[143 105 116  77 157 100  88 124 121  97 128 107 112 108 115 122 170 167
 137 168 118  91 186 205 117 116 143 168 161] = H
[ 89 112  92 122 137  65 102 131 105 110 135  97 105 118 139 132 148 136
 138 195 113 136 189 182 133 112 171 145 112] = W
[141  72 137 117  96  87 162 155 117 140 115 132 129 102 145 111 120 109
 115 160 107  93 156  72 123 109 147 199 120] = S
[131  90 102 132 143 124 145 131 136 153 110 176  81 143 133 142  73 145
 133 130 121 166 175 121 117 100  99 178 147] = E
[152 106 122  92 166  81 141  95 115 156 174  82 180 125 122 120 181 122
 179 140 149  94 135 104  93  87 184 125 150] = J
[162 135 132 128 161 112 124 126  97 117 125  96 110 138 128 114 107 118
 150 171 146 133 125 129 130 112 116 106  70] = R
[172  89  98 115 133 142 138 123 107 128 108 126  98 104 148 114 126 135
 139 131 159 125 151 125 202 147 125 153 144] = C
[132  76 119 107 137  65 101 212 110 120  65 175 121  55 121 104  97  83
  91 159 112 136 151 112 124 112 128 159 107] = Y
[139 104 134 123 161 153 129 121  98 108 121 123 135 134 116 131  90 137
 157 164 155 169 126 140 126 140  82 111  60] = L
[131  47 165 141 192  88 108 130 156 113 110 148  86  99 181  84 111 119
 117 197 102 166 174 121 117 100 131 200 139] = V
tail: [137  65 101]  [212 110 120  65 175 121  55 121 104  97  83  91 159 112 136 151 112 124
 112 128 159 107]
tail: [131  47 165]  [141 192  88 108 130 156 113 110 148  86  99 181  84 111 119 117 197 102
 166 174 121 117 100 131 200 139]
tail: [166 174 121 117 100]  [131 200 139]
tail: [122 120 181 122]  [179 140 149  94 135 104  93  87 184 125 150]
tail: [113 136]  [189 182 133 112 171 145 112]
tail: [ 65 175 121  55]  [121 104  97  83  91 159 112 136 151 112 124 112 128 159 107]

[174 118 144 116 130 118 125 116 171  99 120 110 112 159 112 139 175  96
 170 114  92 132 129 151 185  90 101 127 135  84 100 109 122 139 160  94
 119 121 103  88 178 148 140 103  96 119  96  81  81 116] = G
[127 117 126 173 159 132 106 102 102 122 166 149 141 146 125 157 126 141
 117 151 118 114 137 127 142 138 115 126 124 139 142 131 139 148 141 152
 170 128 136 148 130 134 137 135 118 169 119 131 132 139] = D
[161 108 130 142 169 113  94  97 159 112 142 146 102 194 124 166 184 101
 161 120  84 132 127 126 223 104  91 134 117  86 116 113 121 191 163  90
 160 131 124  90 173 158 142 101 103 160  93  63  91 151] = B
[124 127 138 191 148 135 117 105 101 113 169 147 162 160 112 139 175  96
 110 174 124  98 157 149 116 143 115 137 139 136 150 118 158 120 132 184
 119 122 103 160 119 120 148 145 102 175 125 161 132 116] = U
[133 137 129  97 117 127 142 149 154 140 105 123 115 131 139 113 140 120
 142 110 136 146 121 125 137 125 139 134 130 121 121 132 120 133 126 104
 105 135 130 112 132 132 123 122 143 106 137 118 129 134] = X
[126 143 127  74 105 126 153 164 158 155  88 115 109 119 149  95 132 121
 144  98 150 162 114 114 122 130 154 133 126 131 124 142 109 127 114  93
  84 145 138 110 129 133 116 130 164  87 148 125 141 139] = A
tail: [119 121 103]  [ 88 178 148 140 103  96 119  96  81  81 116]
tail: [159 112 139 175  96]  [170 114  92 132 129 151 185  90 101 127 135  84 100 109 122 139 160  94
 119 121 103  88 178 148 140 103  96 119  96  81  81 116]
tail: [143 115]  [137 139 136 150 118 158 120 132 184 119 122 103 160 119 120 148 145 102
 175 125 161 132 116]

[136 126  95 131 172 121 108] -> Karem
[112 113 113 135  75 158 116] -> budef
[128 138 160 120 128 119 147] -> Dimi
[133 114  65 143 159 136  91] -> Zefu
[151 128  65 138 225 107  95] -> dod
[134 117  66 138 225 137  92] -> kiba
[120 117  65 143 156 111 148] -> Gilun
[133 117 136 131  66 155 129] -> nelo
[130 137 158 119 133 112 148] -> Fotuv
tail: [117  66 138 225 137]  [92]
tail: [117  66]  [138 225 137  92]
tail: [134 117]  [ 66 138 225 137  92]
tail: [ 65 138 225]  [107  95]
tail: [119 133 112]  [148]
tail: [117  65 143 156 111]  [148]

[158 116 193 151 127  98 144 134 103 102 171 141  73 138 132 140 165 156
 139  94] -> raz
[101 133 149  73 154 109 142  84 114 120 139 145 106 123 136 119 112 121
 138 146] -> Ner
[ 75 132  22  92 102 132 109 109 136 139  46 101 155 108 113 112  69  84
 112 139] -> Zimu
[127 165 192 215 145 121 150 124 130 159 157 189 148 163 125 143 159 155
 139 116] -> nenel
[144 150 180 230 126 157 116 139 137 146 155 138 197 160 127 147 167 154
 102 161] -> Bezu
[101 133 149  73 154 109 142  84 114 120 139 145 106 123 136 119 134 142
 152 109] -> lil
[117 111 160 139 132 115 140  70  76  58 153  75 148 118 148 126 155 152
 135 107] -> mevo
[ 78 124  74  92 108 122  94  88 110 123  81  94 156 117 118 118 101 110
  98 144] -> Zul
[134 117 165 194 117 133 137  90  81  63 156  69 184 127 150 138 168 155
 123 124] -> zoz
[ 82 121 114  67 128  91 132  65  90 101 157  69  99 114 130 113 121 122
 139  94] -> nopir
tail: [156  69]  [184 127 150 138 168 155 123 124]
tail: [121 114  67 128]  [ 91 132  65  90 101 157  69  99 114 130 113 121 122 139  94]

[ 87 144 146 136 181 141 164  29] : Z
[108 139 156 109 200 148 177  72] : K
[108 138 156 108 200 148 173  49] : T
[108 134 163  87 157 152 177  72] : N
tail: [138 156 108 200 148]  [173  49]
tail: [108 139]  [156 109 200 148 177  72]
tail: [108 200 148 173]  [49]

[109  16 109 132 119]  Kuv
[109  16 110 132 112]  ketef
[194  67 146  53 166]  duti
[107 146 111 132 112]  zeve
[109  16 109 132 112]  Bifid
tail: [146 111 132]  [112]
tail: [194  67]  [146  53 166]
tail: [ 67 146]  [ 53 166]
tail: [110 132]  [112]

[ 46   7 191 239] : varid
[235 130 115 180] : geped
[ 64  71 106 221] : tokur
[235 129 115  38] : dodem
[235 130 115  39] : Pog
[236  71 107 158] : Fene
[149 118 139 147] : nonu
tail: [236  71 107]  [158]
tail: [236  71]  [107 158]
tail: [ 71 107]  [158]
tail: [235 129]  [115  38]
tail: [ 71 106]  [221]

[153 126  99 154 125  94  93 128  89 141 112 131  85 116 117  96 135 189
 151 148 124 107 109 123 163 118 119 112 121 131 148  90 121 165 158 180
 135 158 115 124 134 145 107 140 124  75 120 115 131 140 176 133 157  71] = nubom
[144 178 224  90 156 122 224 117 148 135 136 161  84 116 146 186  85 136
 164  57 135 100 233 153 116 162 117 214 119 156 155 218 166 136  47 116
 146  87 170 189 189  79 163  98 154 175 160 113 107 105 136 187  73 238] = lor
[142 142 140 137 123 109 137 133 122 140 125 139 123 129 126 136 131 151
 134 122 134 119 140 130 136 126 129 137 117 152 134 137 113 154 134 138
 149 144 136 152 141 118 128 131 132 123 132 143 137 117 150 152 128 131] = babad
[ 89 121  91 125 125  92 102 113  70 132 134 124 100 121 137  86 137 179
 122 138 104 133  93 104 123 105 125  85 128 144 149  96 100 159 143 123
 151 164 155 135 144 139 111 113 103  92 100 129 144  93 186 107 143  93] = dupu
[111  98  64 154 177 204  68 109 140 149 144 106 133 108 128  89 160 119
 168 192 148 168  85 150 148 174 152  98 176  56 141  63 217  59 152 151
  88 116 115  29 119 179 138 139 136 118 101 134  97 212 105  76 193  79] = fof
[128 146 159 121 134 129 159 125 141 138 133 139 140 119 130 153 123 125
 135 106 138 126 160 137 119 140 133 154 122 146 130 158 132 129 107 114
 145 122 148 151 148 104 142 118 137 150 134 115 130 115 127 153 113 167] = Taneb
[142 113 110 140 172 195 107 117 159 137 133 117 131 100 125 120 133 105
 172 159 149 142 129 158 149 176 136 140 163  61 137 103 220  64 122 157
  79  90 103  55 121 158 143 138 148 134 127 139  84 209  88 103 160 117] = Nezo
[107 120  80 174 106 135  78 113 140 181 117 113 162 143  81 127 179 110
 118 150 173 150  86 130 116 136 169  91 185 149  89  82  87 104 171  97
 171 168 134  99 119  87 124 130 123 125  76 110 150 120 110 148 169  84] = zeg
[ 40 117 109  80 146 116 143 139  64  82 191 133 126 171 218  81 133 175
  84 154  57 185  84  87  99  84 123  69 186 149 181 136 106 182 140  91
 141 166 197 171 146 209 127 114  90 131 135  91 185  70 209  48 124 144] = Niv
[141 131  89 205  77 118  71 112 164 213  86 115 174 141  31 155 189  93
 120 133 212 126  99 140 120 142 181 109  55 176  53  81  53 101 180  97
 198 177 116 104 112  28 120 135 134 124  63 120 149 114  86 203 169  74] = lopev
tail: [186 149]  [181 136 106 182 140  91 141 166 197 171 146 209 127 114  90 131 135  91
 185  70 209  48 124 144]
tail: [134 119]  [140 130 136 126 129 137 117 152 134 137 113 154 134 138 149 144 136 152
 141 118 128 131 132 123 132 143 137 117 150 152 128 131]
tail: [115 130]  [115 127 153 113 167]

[ 67 112 151 142 188 157 121  96 156 113 119 119 154  81 120 128  94  83
 130 113 136  92 120 101 154 159 124 131  74 136 122 154  95 148 190 121
 114 139 149 136 105] -> kag
[175 134 151 142 188 158 121 144 148 139 121 154 103 116 120  99 122 110
 110 173  68 151 127 138 117 109 113 107 163 143 106  97 125 130  38 135
 128 134 126 151 129] -> dal
[133 158 124 123 144 137  96 161  99 135 118 119 154 115 158 135  89  38
 105 165 139 143 113 104  71 115 124 108 127 144  87 116 109 148 110 143
  93 145 157 169 168] -> Gova
[127 126  85 113 117 137 176 114 205 113 126 144 110 105  90 101 106 106
 132 159  97 164 126 166 189 149 134 117 145 126 165 114 142  95  83  94
 152 150 124 112 143] -> Vira
[116 155 149 146 163 138  52 115  94 131 123 141 139 168 159 145 174 150
 124  79 143 109 162  93  87 116 124 130  95 123  91 145 126 149 161 172
 112 101 133 158  93] -> sero
tail: [124 130]  [ 95 123  91 145 126 149 161 172 112 101 133 158  93]
tail: [101 106 106]  [132 159  97 164 126 166 189 149 134 117 145 126 165 114 142  95  83  94
 152 150 124 112 143]
tail: [151 142 188 157 121]  [ 96 156 113 119 119 154  81 120 128  94  83 130 113 136  92 120 101 154
 159 124 131  74 136 122 154  95 148 190 121 114 139 149 136 105]
tail: [118 119 154]  [115 158 135  89  38 105 165 139 143 113 104  71 115 124 108 127 144  87
 116 109 148 110 143  93 145 157 169 168]

[151 101  84 159  77 208 179 210  48 170  89  51  67  93 139 195 116 203
  70 166  97  57 190 114 169  43  99] -> F
[151 101  84 159  77 208 179 210  48 170  89  51  67  93  83  72 127  96
 168 126 215 147 186 202 217  84  53] -> M
[179 152  68  46  63 131 144  51 144 185  92 214  57 136 139 195 116 204
  70 166  97  57 190 117 109  93 141] -> P
tail: [203  70 166]  [ 97  57 190 114 169  43  99]
tail: [ 57 190 114]  [169  43  99]

[100 139 127  99 101 117 104 107 109  99  56 149  99 109 152 132 117 126
  94 130 115 177 200  73 149  89 121 164 119  67 105 100 131  96 112  97
 138 168 139 133 118] -> visum
[100 139 127  99 101 117 104 107 109  99  56 149  99 109 152 133 117 127
  94 130 115 177 200 165  94  71 108 150 132 111  96 132 102 193 134 137
 121 110 153 151 113] -> maka
[100 139 127  99 101 117 104 107 109  99  56 149  99 109 152 133 117 126
  94 130 115 125 143 133 123 155 114  93 101 150 110 101 131 116 122  95
  86  94  78 106 110] -> noz
tail: [152 133 117 126]  [ 94 130 115 125 143 133 123 155 114  93 101 150 110 101 131 116 122  95
  86  94  78 106 110]
tail: [111  96 132 102 193]  [134 137 121 110 153 151 113]
tail: [100 131]  [ 96 112  97 138 168 139 133 118]
tail: [133 117 126]  [ 94 130 115 125 143 133 123 155 114  93 101 150 110 101 131 116 122  95
  86  94  78 106 110]
tail: [150 132 111  96 132]  [102 193 134 137 121 110 153 151 113]

[ 91 168  83 231 114  58 188 167  92 161]  komoz
[120 235  79 160 173  73 110 202  96 135]  tisav
[129  61 161 151 150 132 192 172  70 131]  sekor
[ 50 162  84 133 174 121 122 124   4 152]  roso
[108 134 110 201 122  88 185 159  99 153]  pibiv
[170 106 130 136 167  67 186 168 102 157]  nok
[204  76 147  89 188 156 129 122 195 147]  Gos
[129  61 161 135 167  67 186 172 160 150]  sopo
[104 219  73  89 187  84  99 189  58 136]  Dup
[181 105 152 110 131 135 126 141 187 115]  fofuz
tail: [ 89 188]  [156 129 122 195 147]
tail: [136 167  67 186]  [168 102 157]
tail: [161 151 150]  [132 192 172  70 131]
tail: [136 167  67 186 168]  [102 157]

[154  63  85 159 152  96]  kun
[129  94 181 159 121 145]  buru
[178  43  95 199 135 135]  saro
[101  90 203 124 134 108]  Ranem
[141 149  86 116 121 128]  rus
[143 178  68  95 114 140]  dalab
[ 95  85 235 130 134 105]  Zure
[ 75 167 164 148 201 143]  Rafak
[118 144 117  44 110  32]  Vilu
[ 78 185 144  44 111 129]  biz
[107 166 164 148 201  91]  Fige
tail: [ 44 110]  [32]
tail: [167 164 148 201]  [143]

[ 78 112  28  58 152] = Balob
[200 111  27  58 152] = Zis
[ 78 112  27  58 158] = zibo
tail: [112  28  58]  [152]
tail: [112  27  58]  [158]
tail: [28 58]  [152]
tail: [112  27]  [ 58 158]

